[154 146 124 123]: 154
[149 149 144 112 150 154]: 149
[126 129 152 153 156 149 156]: 126
[147 104 114 108 151]: 147
[130 109  98 117 126 116]: 130
[145 145 119 149 116 120 142]: 145
[126 106 122 143]: 126
[ 99 147 130 153 155]: 99
[131 126 111 126 122 126  99]: 131
[109 142 100 131]: 109
---
[[123 123 121 149 144 146 147]
 [121 124 125 144 137 140 141]] -> 123

[[137 133 124 132]
 [150 149 129 127]
 [140 135 124 131]] -> 137

[[119 102 123 104 108 142 130]
 [103 102 109 113 113 142 117]
 [145 139 139 144 149 105 135]] -> 119

[131 137 130 111 101] -> 131

[[120 152 126 117 148]
 [136 136 129 128 145]
 [127 156 129 113 155]] -> 120

[141 131 131 155 140 139] -> 141

[150 112 133 110 109 120 135] -> 150

[[134 124 147 126]
 [115 142 150 120]] -> 134
---
[[113 112 106 112 141 110 131]
 [112 118 110 116 137 112 110]
 [136 135 142 114 135 149 148]] result: 112

[[110 134 100 114 134]
 [148 123 142 129 126]
 [122 121 155 152 105]] result: 148

[[133 136 122 127 142]
 [123 121 129 128 120]
 [146 156 142 120 127]] result: 123

[[137 127 135 128 134]
 [108  99 114 144 113]
 [120 108 127 131 113]] result: 108

[[133 148 151 141 112]
 [120 108 103 115 142]
 [142 144 149 142 121]] result: 120

[[137 130 118 142 140 122 151]
 [118 118 131 143 105 130 124]
 [132 146 108 110 130 120 137]] result: 118

[[110 120 143 143]
 [123 113 125 117]
 [126 125 156 140]] result: 123

[[135 138 125 127]
 [139 153 129 118]
 [137 156 128 117]] result: 139
---
array([[122, 107, 117, 117, 141, 115],
       [143, 147, 147, 136, 128, 151],
       [139, 138, 147, 135, 128, 147]]) ans = 115

array([[113, 136, 108, 138, 138, 141],
       [139, 134, 116, 130, 141, 128],
       [145, 119, 107, 137, 130, 121]]) ans = 141

array([[130, 103, 141, 147, 123, 135],
       [140,  99, 125, 147, 131, 149],
       [101, 121, 153, 137, 116, 121]]) ans = 135

array([[141, 107, 128, 136],
       [106, 133, 130, 125],
       [116, 151, 138, 132]]) ans = 136

array([[141, 134, 153, 136, 114, 145, 142],
       [148, 144, 154, 148, 110, 149, 141],
       [108, 115, 105, 118, 139, 115, 116]]) ans = 142

array([[127, 128, 130, 128],
       [129, 126, 128, 129],
       [104, 117, 102, 112]]) ans = 128

array([[147, 145, 117, 154],
       [136, 131, 129, 138],
       [142, 139, 120, 146]]) ans = 154

array([[150, 150, 113, 131, 127, 145],
       [137, 137, 141, 106, 118, 109],
       [128, 128, 117, 121, 131, 142]]) ans = 145

array([[111, 139, 151, 111],
       [112, 129, 133, 119],
       [118, 110, 123, 122]]) ans = 111

array([[119, 145, 141, 113, 145, 151],
       [115, 145, 151, 121, 144, 151],
       [111, 113, 115, 143, 105, 113]]) ans = 151
---
Input: [132 141 138 145 154]
Output: 138
Input: [114 154 107 127 124]
Output: 107
Input: [113 109  99 154 117]
Output: 99
Input: [135 142 109 125 101]
Output: 109
Input: [154 133 148  99 143]
Output: 148
Input: [151 118 129 140 150]
Output: 129
Input: [151 131 136 125 139]
Output: 136
Input: [152 153 153 155 155]
Output: 153
Input: [121 158 114  99 107]
Output: 114
---
[[129 130 130 111]
 [127 125 126  98]] -> 130

[[111 107 104 109 133 124 140]
 [118 112 115 112 127 119 128]
 [128 136 136 130 109 122 110]] -> 119

[[128 144 127 129 127 130 118]
 [124 137 126 126 125 126 142]
 [138 154 139 141 139 141 122]] -> 126

[[144 111 112 109 105 109 108]
 [146 116 108 109 108 112 109]
 [143 112 113 114 112 115 110]] -> 112

[[130 109 120 145 146 144 130]
 [148 116 136 134 114 152  99]
 [121 139 112 127 135 131 117]] -> 152

[[130 107 145 105 144 106]
 [135 122 147 129 120 113]] -> 144
---
[[124 139 147 117 130 152]
 [129 137 134 124 128 133]
 [128 129 130 127 127 129]] gives 139

[145 141 153 142] gives 142

[[136 154 147 134 144 133]
 [108 117 109 103 106 112]
 [116 105  98 123 120 124]] gives 144

[156 112 106 148 128 105 137] gives 137

[[153 135 102 103]
 [128 144 129 129]
 [108 128 147 151]] gives 147

[145 140 109 150 108] gives 140

[[144 112 111 112 110 113 109]
 [143 114 110 113 110 115 110]
 [145 112 107 112 110 115 108]] gives 143

[141 128 143 151 148 131] gives 143

[107 138 137 100 140 111 132] gives 137
---
Input: ((125, 152, 124, 149, 114, 107), (120, 127, 150, 126, 120, 119), (117, 153, 132, 135, 128, 117))
Output: 114
Input: ((130, 133, 143, 103, 98, 155, 108), (113, 153, 158, 101, 128, 146, 104), (123, 143, 153, 98, 101, 148, 110))
Output: 155
Input: ((146, 137, 114, 117, 115, 137), (145, 135, 119, 119, 123, 132), (115, 122, 139, 133, 152, 135))
Output: 115
Input: ((149, 110, 157, 112, 135), (101, 125, 100, 146, 117), (139, 125, 122, 113, 111))
Output: 112
Input: ((137, 130, 118, 121, 128, 131), (126, 152, 123, 113, 103, 107), (133, 114, 139, 131, 110, 127))
Output: 128
Input: ((133, 130, 149, 125), (131, 145, 120, 138), (132, 136, 131, 126))
Output: 149
---
[145 151 138 117 131 132] >> 151
[129 138 146 150 124] >> 138
[131 117 137 126 122 132 100] >> 117
[154 111 156 109 138 108] >> 111
[118 115 138 114 136 134 104] >> 115
[129 136 132  99 118] >> 136
[154 154 143 137 119] >> 154
[144 153 127 126] >> 153
